Y: rows in a few groups, each row roughly a mix of its group's directions:
Y (73 x 10):
[[-13   2 -22   2   3  -2 -13  12  18  23]
 [ 18  15  25   7   6 -10  -7  -9  15 -12]
 [ -2 -10  -5  -1  -7 -18 -24   1  27   5]
 [ -4  -2  10   2  -4  30   3 -23  11 -14]
 [ -2 -10  15 -10   0  27  11  -8 -18 -14]
 [-30  -2 -25  -9  -6 -10  -1  11   2   4]
 [  4   1 -17  -9 -22  20  -8 -11 -15  13]
 [ 14 -10   4  -2  -3  -2  24  14 -26 -10]
 [  8  30   9   8   1  -6  -4  -6  25   7]
 [-12  -7 -32   0  -3  -4   6  12  -7  20]
 [-10   2   2  -6   8  -6 -23 -17  29  -2]
 [  9   2 -14  -4 -30  -8 -10 -11 -18   2]
 [ -3 -29 -17   5  -6  -5   8  -1 -19 -14]
 [ -7  -4  25   2  19  10  -9   5  22  -9]
 [-15  14  -1   0  13  26   7 -18 -15   0]
 [ -5  20   7  14   0  12   8 -31   0  -4]
 [  0   6  16 -14  -1  13 -20   9  26   8]
 [  2 -11  -5 -24  -1   2  -6  31  10   7]
 [ 10 -13   2  -4   1  -3  22   3 -26 -19]
 [  6   4   4   1   5  12  26   1 -29 -10]
 [-18  -5   9 -10   7  31 -11   0  13   1]
 [  9 -19  -3  -2 -15 -15  -8  26   8  11]
 [ 12   2  27   4  19   6  18  -5  -1 -15]
 [-28 -11 -11  -4  11  12  -5  16  15  10]
 [  4  26   4  19   8  -7  15 -20  -9   2]
 [-17 -17   7  -1  -4  -1 -28  11  17  -4]
 [ 10  13   0   9   2  -5  22 -15 -19 -21]
 [-21   3 -15  -2   3   2 -18  10  24  15]
 [  2  32   0  -5   9   9  24  -3   4   9]
 [ -8  12 -22  -7   1 -17  17  13 -15  13]
 [ -2 -35  -6  -4  -8  -5 -16  13  -4  -8]
 [-28   5 -23  -9  -8 -18   0   7   3   1]
 [-20   2  -6 -10 -19  -6 -27  -1  12  -4]
 [-17   3   7 -10 -11  23 -16 -12  18   0]
 [  7 -22   7  -2  -5   9  14  -1 -29 -11]
 [  2  12  14   4  19  14 -10  -1  29   6]
 [  5  -4  -4   5  -2   5  23   3 -33 -11]
 [-17  -7 -16   5  -8   0 -26  -2  14  16]
 [  7 -26  14   6   1 -13   8   9 -18 -16]
 [ 11   7  25  -4   5  17 -13   1  24   1]
 [  8  -1   4   0   4   4  26  -1 -28 -17]
 [  2 -15   0  -6  -3 -22 -20   0  26  -4]
 [ 19   1 -13   3 -13  -9  16  -7 -28   3]
 [-13 -29  -6   4 -14   0 -19  -8  -6 -11]
 [ -3  23  11 -15   2  12  -9   7  23  14]
 [  3  19  -1  11   5   4  20 -18 -19 -17]
 [-18  11 -15   3  13 -24  11  12  14   3]
 [  9 -12   0  -2  -3   4  23  14 -30  -6]
 [  3  -5  19  -6 -16  -8  -3 -10 -15 -27]
 [ -6 -30  -6   8 -10   8  -4 -15  -9 -19]
 [-11  13 -17  19  -7  15   6  -7 -23   8]
 [  7  34  13   1  11   4   9  -6  11  11]
 [-13   6 -14  12  -7  -5 -25 -10  19  12]
 [ -9 -30 -10   9 -11  -2  -7 -10 -14 -15]
 [ -6 -26   5  10 -11  -2 -27 -10   0 -11]
 [ -2  -2 -22  -6 -20  -9  11  -4 -27   1]
 [  3  10  -2   3   4 -31 -12  18  -6  17]
 [-13   1 -15   9  -4 -11 -24 -19  18   0]
 [-13 -13 -25  -6 -16 -10   6   7 -21   3]
 [  7  13  -3  13  -3   3  24  -4 -27 -10]
 [ -4  -5  -8  -1 -18  -2 -34   3  13   9]
 [-11 -19  -9  -5  -7  -5 -25   9  17  15]
 [ -1 -16  16  13  -6   5 -25 -17   7 -12]
 [ -4 -31 -13  -3 -13  -7 -10  18  -6   7]
 [ -1 -34  10   8   0   1 -18  16   1   0]
 [-18   7   2  10 -10  14  -6 -32   1  -5]
 [  4  20 -13  -4 -16   7 -22 -12  12  16]
 [-20 -26 -14  -5 -17   5 -11  -6  -6  -9]
 [  4   9  26  -3  11  23  -6 -11  14  -9]
 [-20  23 -16  -7  -5   8  18 -12  -5   8]
 [  4  26  13   1   7  -2  -7 -10  28   4]
 [ 20   1  22  -4  10  20   3   3  19  -7]
 [ -5  11   0   3   1  -9 -22 -12  31   5]]

one row of each group, then the others: which group is each in?
[  4 -14  30   0   7   4   6  -2  -8 -24] | T
[  7 -26  -1  -8  -1  -7  14   7 -22 -17] | C
[  0 -14 -21  -7  -1 -18   9  22 -16   3] | L

[ -5   9 -14  16  -3 -13  -4 -28  -1 -18] | C
[ -4  -1 -19  -8 -29 -14  -7  -5 -18  -2] | T
[ -3  -2  -3  21  -1   2  13 -29 -15 -13] | L
[-14  18   6  -4  15  14 -11 -21  17   3] | C
[ 22  15  17  -1   2 -18   6   3  21  -8] | C
[ 21 -20  16   7   1  24 -11   0  -5   6] | T
